128 stands for zero in the data rows.
Some points:
c(079, 142, 130, 145, 128, 178, 119, 118, 144, 174, 099, 065, 119, 158, 170, 176, 169, 119, 130, 106, 135, 124, 112,
  147, 143, 108, 124, 107, 156, 119, 140, 069)
c(134, 096, 101, 097, 155, 166, 124, 109, 093, 142, 142, 113, 125, 157, 129, 110, 129, 100, 133, 131, 145, 131, 149,
  086, 140, 138, 136, 112, 111, 155, 118, 147)
c(147, 158, 169, 110, 109, 139, 087, 130, 094, 077, 103, 167, 135, 137, 141, 125, 135, 121, 139, 107, 174, 152, 104,
  157, 160, 161, 131, 156, 129, 122, 093, 140)
c(178, 158, 129, 163, 151, 131, 178, 084, 146, 174, 124, 109, 153, 189, 103, 196, 142, 157, 187, 122, 147, 150, 105,
  154, 157, 121, 134, 076, 153, 115, 109, 095)
c(078, 115, 106, 113, 125, 063, 030, 144, 078, 190, 160, 206, 255, 158, 087, 083, 125, 143, 059, 152, 073, 097, 202,
  122, 132, 033, 061, 176, 147, 126, 097, 062)
c(116, 141, 088, 180, 067, 174, 167, 135, 051, 122, 073, 121, 112, 162, 108, 144, 148, 122, 120, 113, 138, 077, 051,
  139, 140, 113, 133, 138, 149, 124, 180, 083)
c(118, 117, 153, 147, 108, 117, 158, 112, 156, 156, 095, 137, 118, 116, 135, 105, 083, 131, 107, 174, 118, 125, 144,
  146, 050, 173, 118, 124, 125, 129, 159, 157)
c(148, 123, 133, 129, 132, 106, 124, 089, 141, 118, 130, 105, 093, 132, 127, 113, 086, 158, 085, 193, 117, 103, 122,
  134, 056, 147, 153, 160, 122, 119, 112, 157)
c(159, 092, 086, 068, 126, 122, 136, 104, 129, 130, 174, 134, 110, 156, 209, 132, 116, 156, 086, 146, 161, 084, 203,
  110, 156, 144, 167, 126, 083, 142, 170, 184)
c(113, 111, 066, 097, 145, 157, 123, 134, 095, 115, 159, 109, 160, 148, 162, 134, 119, 082, 164, 152, 138, 150, 184,
  094, 128, 093, 138, 146, 117, 148, 126, 176)
c(169, 116, 120, 147, 140, 089, 109, 109, 144, 112, 117, 103, 096, 124, 147, 113, 106, 177, 090, 177, 126, 094, 100,
  101, 053, 159, 122, 137, 158, 116, 120, 162)
c(135, 178, 157, 092, 105, 140, 101, 114, 094, 069, 109, 150, 122, 147, 115, 094, 126, 152, 143, 087, 172, 157, 124,
  157, 153, 146, 152, 160, 137, 099, 107, 155)
c(143, 126, 118, 181, 136, 153, 119, 134, 173, 134, 135, 228, 113, 077, 130, 161, 156, 157, 136, 165, 149, 068, 169,
  027, 069, 131, 108, 115, 162, 112, 125, 183)
c(172, 088, 117, 099, 141, 142, 095, 173, 096, 170, 113, 104, 065, 116, 092, 081, 138, 085, 129, 149, 105, 121, 082,
  094, 182, 137, 147, 087, 141, 148, 116, 136)
c(122, 105, 085, 101, 152, 165, 120, 133, 094, 135, 153, 108, 126, 154, 139, 114, 136, 089, 138, 144, 135, 141, 166,
  099, 139, 130, 132, 128, 119, 156, 114, 157)
c(089, 143, 044, 128, 167, 138, 088, 184, 100, 099, 136, 132, 154, 130, 121, 159, 111, 093, 171, 133, 075, 183, 162,
  116, 131, 129, 129, 136, 124, 160, 122, 153)
c(134, 146, 152, 143, 153, 117, 159, 105, 154, 187, 122, 118, 146, 154, 104, 170, 157, 129, 166, 096, 135, 128, 095,
  110, 153, 115, 156, 109, 181, 132, 135, 106)
c(132, 168, 132, 144, 179, 085, 150, 113, 134, 069, 116, 105, 131, 054, 147, 109, 131, 140, 172, 100, 095, 078, 184,
  131, 143, 099, 129, 122, 095, 137, 136, 066)
c(143, 146, 161, 149, 160, 096, 155, 117, 139, 168, 148, 116, 151, 140, 078, 167, 142, 106, 140, 084, 134, 126, 099,
  111, 136, 127, 158, 103, 156, 119, 123, 114)
c(162, 120, 048, 072, 123, 108, 114, 126, 131, 136, 151, 116, 109, 137, 196, 133, 130, 158, 089, 143, 102, 115, 196,
  109, 170, 144, 163, 113, 088, 135, 179, 214)
c(138, 113, 101, 161, 139, 160, 085, 255, 099, 129, 166, 139, 091, 098, 084, 095, 076, 061, 185, 153, 119, 153, 064,
  130, 165, 107, 130, 131, 172, 139, 102, 072)
c(141, 140, 173, 127, 186, 109, 138, 107, 175, 176, 149, 099, 149, 157, 098, 174, 142, 125, 148, 082, 122, 152, 116,
  122, 146, 095, 161, 096, 191, 136, 114, 104)
c(103, 145, 133, 172, 164, 093, 173, 099, 118, 076, 125, 095, 128, 071, 152, 133, 155, 157, 127, 114, 104, 126, 144,
  127, 166, 079, 113, 113, 086, 126, 136, 092)
c(098, 111, 144, 127, 117, 113, 163, 089, 157, 145, 106, 134, 107, 127, 124, 098, 086, 126, 108, 188, 105, 122, 152,
  170, 058, 169, 163, 143, 123, 120, 125, 151)
c(084, 138, 135, 146, 131, 173, 123, 113, 144, 174, 098, 066, 120, 160, 167, 180, 169, 125, 137, 102, 133, 123, 118,
  150, 148, 108, 122, 110, 164, 121, 133, 069)
c(148, 127, 124, 132, 145, 131, 106, 093, 157, 114, 158, 142, 100, 113, 111, 135, 109, 172, 102, 192, 118, 079, 142,
  088, 079, 135, 149, 163, 120, 126, 111, 155)
c(078, 114, 173, 121, 086, 127, 180, 093, 140, 173, 098, 111, 120, 103, 124, 097, 037, 124, 100, 181, 104, 166, 147,
  201, 064, 164, 150, 112, 110, 137, 172, 134)
c(164, 105, 181, 115, 066, 132, 092, 147, 135, 097, 106, 180, 126, 112, 143, 181, 164, 095, 154, 124, 150, 166, 085,
  130, 147, 149, 120, 134, 089, 117, 078, 087)
c(141, 121, 129, 155, 110, 110, 130, 103, 157, 137, 110, 126, 105, 113, 146, 107, 092, 146, 101, 170, 122, 120, 124,
  125, 050, 178, 113, 122, 143, 122, 154, 153)
c(155, 160, 157, 120, 129, 158, 098, 116, 088, 076, 103, 165, 161, 114, 130, 097, 136, 128, 131, 102, 183, 153, 119,
  177, 174, 183, 145, 169, 136, 113, 111, 156)
c(096, 103, 138, 219, 117, 109, 207, 119, 119, 094, 151, 100, 143, 116, 131, 167, 197, 203, 131, 135, 120, 140, 094,
  116, 168, 107, 133, 097, 075, 121, 124, 141)
c(123, 084, 185, 139, 077, 123, 159, 185, 149, 136, 104, 158, 076, 155, 161, 134, 197, 101, 141, 085, 093, 182, 098,
  130, 115, 111, 117, 175, 076, 034, 148, 088)
c(171, 104, 120, 159, 127, 115, 131, 119, 159, 115, 117, 126, 133, 097, 154, 122, 114, 166, 083, 162, 123, 098, 093,
  107, 060, 175, 081, 092, 166, 094, 149, 152)
c(105, 142, 114, 150, 108, 170, 163, 121, 076, 167, 078, 090, 115, 137, 132, 174, 165, 138, 144, 111, 139, 096, 079,
  140, 141, 129, 129, 120, 155, 099, 145, 065)
c(162, 159, 150, 122, 132, 160, 097, 111, 081, 082, 097, 174, 159, 108, 125, 099, 128, 128, 132, 102, 190, 156, 121,
  182, 175, 177, 144, 176, 139, 119, 119, 153)
c(078, 116, 108, 140, 083, 106, 088, 156, 148, 140, 143, 140, 231, 114, 073, 078, 144, 132, 094, 104, 121, 093, 154,
  121, 126, 069, 054, 161, 133, 149, 070, 099)
c(089, 156, 055, 128, 163, 144, 083, 198, 093, 102, 139, 132, 156, 112, 105, 158, 105, 104, 189, 130, 071, 180, 149,
  120, 131, 125, 127, 113, 125, 148, 130, 157)
c(122, 133, 176, 091, 059, 105, 150, 133, 140, 078, 134, 134, 096, 153, 105, 186, 124, 123, 139, 093, 132, 155, 132,
  087, 155, 148, 133, 141, 131, 107, 092, 116)
These points spread out most along one direction. How many in every 100 of the points above lie lower along it than each point below? Round to a whole number. More than half of the points above lie lower than the first one.
c(165, 096, 090, 079, 120, 110, 132, 116, 127, 130, 189, 139, 096, 142, 204, 131, 106, 169, 073, 127, 174, 092, 214,
  120, 149, 149, 170, 112, 080, 139, 186, 182) 0
c(074, 107, 177, 116, 088, 113, 173, 077, 127, 170, 108, 094, 088, 110, 140, 086, 029, 136, 101, 187, 097, 165, 140,
  193, 077, 161, 155, 137, 137, 138, 140, 142) 21
c(140, 099, 108, 089, 161, 154, 133, 097, 094, 156, 125, 122, 104, 162, 120, 093, 142, 115, 119, 122, 149, 124, 124,
  082, 143, 161, 138, 080, 114, 167, 100, 133) 37
c(159, 241, 101, 147, 205, 115, 121, 134, 133, 063, 119, 136, 080, 058, 122, 036, 133, 104, 110, 141, 105, 086, 165,
  138, 154, 087, 073, 136, 060, 130, 157, 065) 32
c(151, 122, 198, 081, 183, 133, 099, 132, 249, 157, 200, 094, 156, 160, 129, 141, 126, 093, 089, 035, 056, 178, 125,
  139, 120, 046, 160, 081, 205, 212, 126, 124) 71
c(071, 097, 111, 125, 123, 074, 091, 163, 141, 140, 157, 155, 206, 121, 073, 107, 118, 121, 142, 117, 142, 091, 109,
  153, 128, 075, 036, 117, 119, 152, 130, 122) 47
c(106, 119, 100, 134, 109, 126, 168, 173, 192, 116, 138, 099, 135, 085, 085, 115, 111, 112, 168, 061, 196, 074, 049,
  149, 112, 092, 068, 125, 088, 142, 115, 152) 63
c(159, 162, 160, 114, 124, 154, 092, 123, 087, 079, 099, 164, 153, 119, 128, 110, 128, 131, 131, 109, 182, 157, 111,
  170, 169, 172, 139, 167, 125, 111, 102, 144) 63
c(124, 111, 180, 100, 063, 114, 185, 171, 145, 114, 136, 154, 064, 150, 111, 161, 203, 109, 151, 111, 093, 185, 096,
  103, 106, 119, 102, 161, 097, 083, 164, 090) 71
